[[-11.0  64.5 -53.1  -6.1]
 [-19.6  59.8  24.9 -51.9]]
=>
[[-19.6 -11.0]
 [ 59.8  64.5]
 [ 24.9 -53.1]
 [-51.9  -6.1]]

[[ 10.8  -8.2 -67.0  40.8   5.9]
 [ 27.1  35.9  -4.1  53.9  16.3]]
=>
[[ 27.1  10.8]
 [ 35.9  -8.2]
 [ -4.1 -67.0]
 [ 53.9  40.8]
 [ 16.3   5.9]]

[[ 41.5  22.0 -40.3 -15.9  11.8  16.7]
 [ 45.9 -14.5  -1.8  39.6 -45.6  -0.6]
 [  8.7   7.8  38.1  -3.5  15.2 -19.3]
 [ 12.7  -2.4  32.8  -2.0   2.9 -14.8]
 [ 37.2  -2.3  15.8  -0.4  16.5  -9.6]
 [ 71.1   0.8   8.5  -1.1  11.0  -6.9]
 [ 54.5  10.8  -1.3  -4.1  34.4  -4.3]
 [-10.2 -18.0  29.4 -23.3  27.1 -12.3]]
=>
[[-10.2  54.5  71.1  37.2  12.7   8.7  45.9  41.5]
 [-18.0  10.8   0.8  -2.3  -2.4   7.8 -14.5  22.0]
 [ 29.4  -1.3   8.5  15.8  32.8  38.1  -1.8 -40.3]
 [-23.3  -4.1  -1.1  -0.4  -2.0  -3.5  39.6 -15.9]
 [ 27.1  34.4  11.0  16.5   2.9  15.2 -45.6  11.8]
 [-12.3  -4.3  -6.9  -9.6 -14.8 -19.3  -0.6  16.7]]

[[  9.5   0.6   0.0   4.2  -0.3  -1.7  -4.0]
 [ 11.6   0.6 -18.9   9.7  -6.9  -1.7  -4.5]
 [ 12.1   5.4   7.3   1.9  45.4  -1.7  -0.7]
 [  8.9  -6.0  64.6   1.9   0.4 -22.1  -5.8]
 [ 45.1  20.2  -5.7  -2.6  -2.9  -0.5  24.2]
 [-11.6   0.5   4.9 -25.0  -0.3   1.3  -4.0]
 [  9.7   0.6   5.9   1.9  -0.7  -4.7  -4.0]]
=>
[[  9.7 -11.6  45.1   8.9  12.1  11.6   9.5]
 [  0.6   0.5  20.2  -6.0   5.4   0.6   0.6]
 [  5.9   4.9  -5.7  64.6   7.3 -18.9   0.0]
 [  1.9 -25.0  -2.6   1.9   1.9   9.7   4.2]
 [ -0.7  -0.3  -2.9   0.4  45.4  -6.9  -0.3]
 [ -4.7   1.3  -0.5 -22.1  -1.7  -1.7  -1.7]
 [ -4.0  -4.0  24.2  -5.8  -0.7  -4.5  -4.0]]

[[-41.3  33.1   5.9 -55.2]
 [-28.8 -55.0 -47.8   2.6]
 [-52.7  56.7  49.9 -55.9]
 [ 55.6 -11.4 -39.5  34.0]
 [-30.6  12.9 -41.8  40.9]
 [-45.4   3.9 -48.3 -41.0]
 [ 14.1  20.8 -21.3 -45.5]
 [  1.5 -36.9  28.3 -40.9]
 [-10.0 -30.1 -26.3  -9.6]
 [  0.9 -24.1  51.2  32.7]
 [ 42.4  53.3   7.8  45.4]
 [-52.3  45.1 -36.7 -12.9]]
=>
[[-52.3  42.4   0.9 -10.0   1.5  14.1 -45.4 -30.6  55.6 -52.7 -28.8 -41.3]
 [ 45.1  53.3 -24.1 -30.1 -36.9  20.8   3.9  12.9 -11.4  56.7 -55.0  33.1]
 [-36.7   7.8  51.2 -26.3  28.3 -21.3 -48.3 -41.8 -39.5  49.9 -47.8   5.9]
 [-12.9  45.4  32.7  -9.6 -40.9 -45.5 -41.0  40.9  34.0 -55.9   2.6 -55.2]]

[[  4.5  12.5 -12.8   4.8   3.0  -5.1 -22.8   4.0  -9.8  10.9  -8.2   3.5]
 [  0.2  18.1  -3.3   6.2   0.1  -5.1 -19.2  10.2  -1.2  15.5  -8.2   8.1]
 [  6.3  26.0  -6.3  11.5   5.4  -3.0 -24.9  14.6  -2.9  22.8  -7.1  12.6]
 [-27.5  -7.8  20.3 -13.6 -22.8 -11.2  11.4  -2.1  12.9  -9.0  -8.8  -3.3]
 [ 53.0  25.0 -21.7  32.2  45.9  25.2 -11.4  13.7 -11.7  26.8  20.7  16.8]
 [ -8.3 -29.4  10.5 -14.3  -7.1   2.7  31.3 -17.9   3.4 -26.2   8.1 -13.9]]
=>
[[ -8.3  53.0 -27.5   6.3   0.2   4.5]
 [-29.4  25.0  -7.8  26.0  18.1  12.5]
 [ 10.5 -21.7  20.3  -6.3  -3.3 -12.8]
 [-14.3  32.2 -13.6  11.5   6.2   4.8]
 [ -7.1  45.9 -22.8   5.4   0.1   3.0]
 [  2.7  25.2 -11.2  -3.0  -5.1  -5.1]
 [ 31.3 -11.4  11.4 -24.9 -19.2 -22.8]
 [-17.9  13.7  -2.1  14.6  10.2   4.0]
 [  3.4 -11.7  12.9  -2.9  -1.2  -9.8]
 [-26.2  26.8  -9.0  22.8  15.5  10.9]
 [  8.1  20.7  -8.8  -7.1  -8.2  -8.2]
 [-13.9  16.8  -3.3  12.6   8.1   3.5]]
---
[[ 10.9  24.5 -57.9]
 [-30.3   0.3 -23.5]
 [ 10.1  16.7  -1.9]
 [-10.5 -40.8  -6.9]
 [ 28.0   4.0 -20.0]]
=>
[[ 10.9  24.5]
 [-30.3   0.3]]

[[  3.8  61.2   9.3  27.2]
 [ -4.6 -39.1  22.1 -23.6]
 [-23.9 -23.9   2.6 -47.7]
 [ 21.7   1.7 -13.1  33.7]
 [ -0.3  56.7  -2.8  19.2]]
=>
[[  3.8  61.2]
 [ -4.6 -39.1]]

[[ 62.6  33.3]
 [-58.7  50.7]
 [-51.7  48.2]]
=>
[[ 62.6  33.3]
 [-58.7  50.7]]

[[-28.5 -16.7  43.8]
 [ 17.7  -7.6  -3.4]
 [-19.9  38.4  12.7]
 [ 55.5 -65.9  63.0]
 [ 33.3 -10.8 -24.3]]
=>
[[-28.5 -16.7]
 [ 17.7  -7.6]]

[[ 10.6 -50.5  -6.7   1.1]
 [ 31.5 -65.3  -7.0  -4.4]]
=>
[[ 10.6 -50.5]
 [ 31.5 -65.3]]

[[-68.2 -45.3]
 [-75.0 -54.5]
 [  4.6   5.1]
 [-56.0 -39.6]]
=>
[[-68.2 -45.3]
 [-75.0 -54.5]]

[[-14.9  27.9  58.2]
 [ 32.3  27.9  17.9]
 [ 13.4 -39.5   8.4]]
=>
[[-14.9  27.9]
 [ 32.3  27.9]]

[[ 70.1  60.5]
 [-40.1 -61.4]
 [  5.6   8.6]
 [ 46.0  70.7]
 [-51.7 -48.6]]
=>
[[ 70.1  60.5]
 [-40.1 -61.4]]

[[-19.1 -21.3  27.2]
 [  7.5 -23.9  62.3]
 [ 12.6  28.0  19.9]
 [ -2.8  17.6 -41.6]]
=>
[[-19.1 -21.3]
 [  7.5 -23.9]]
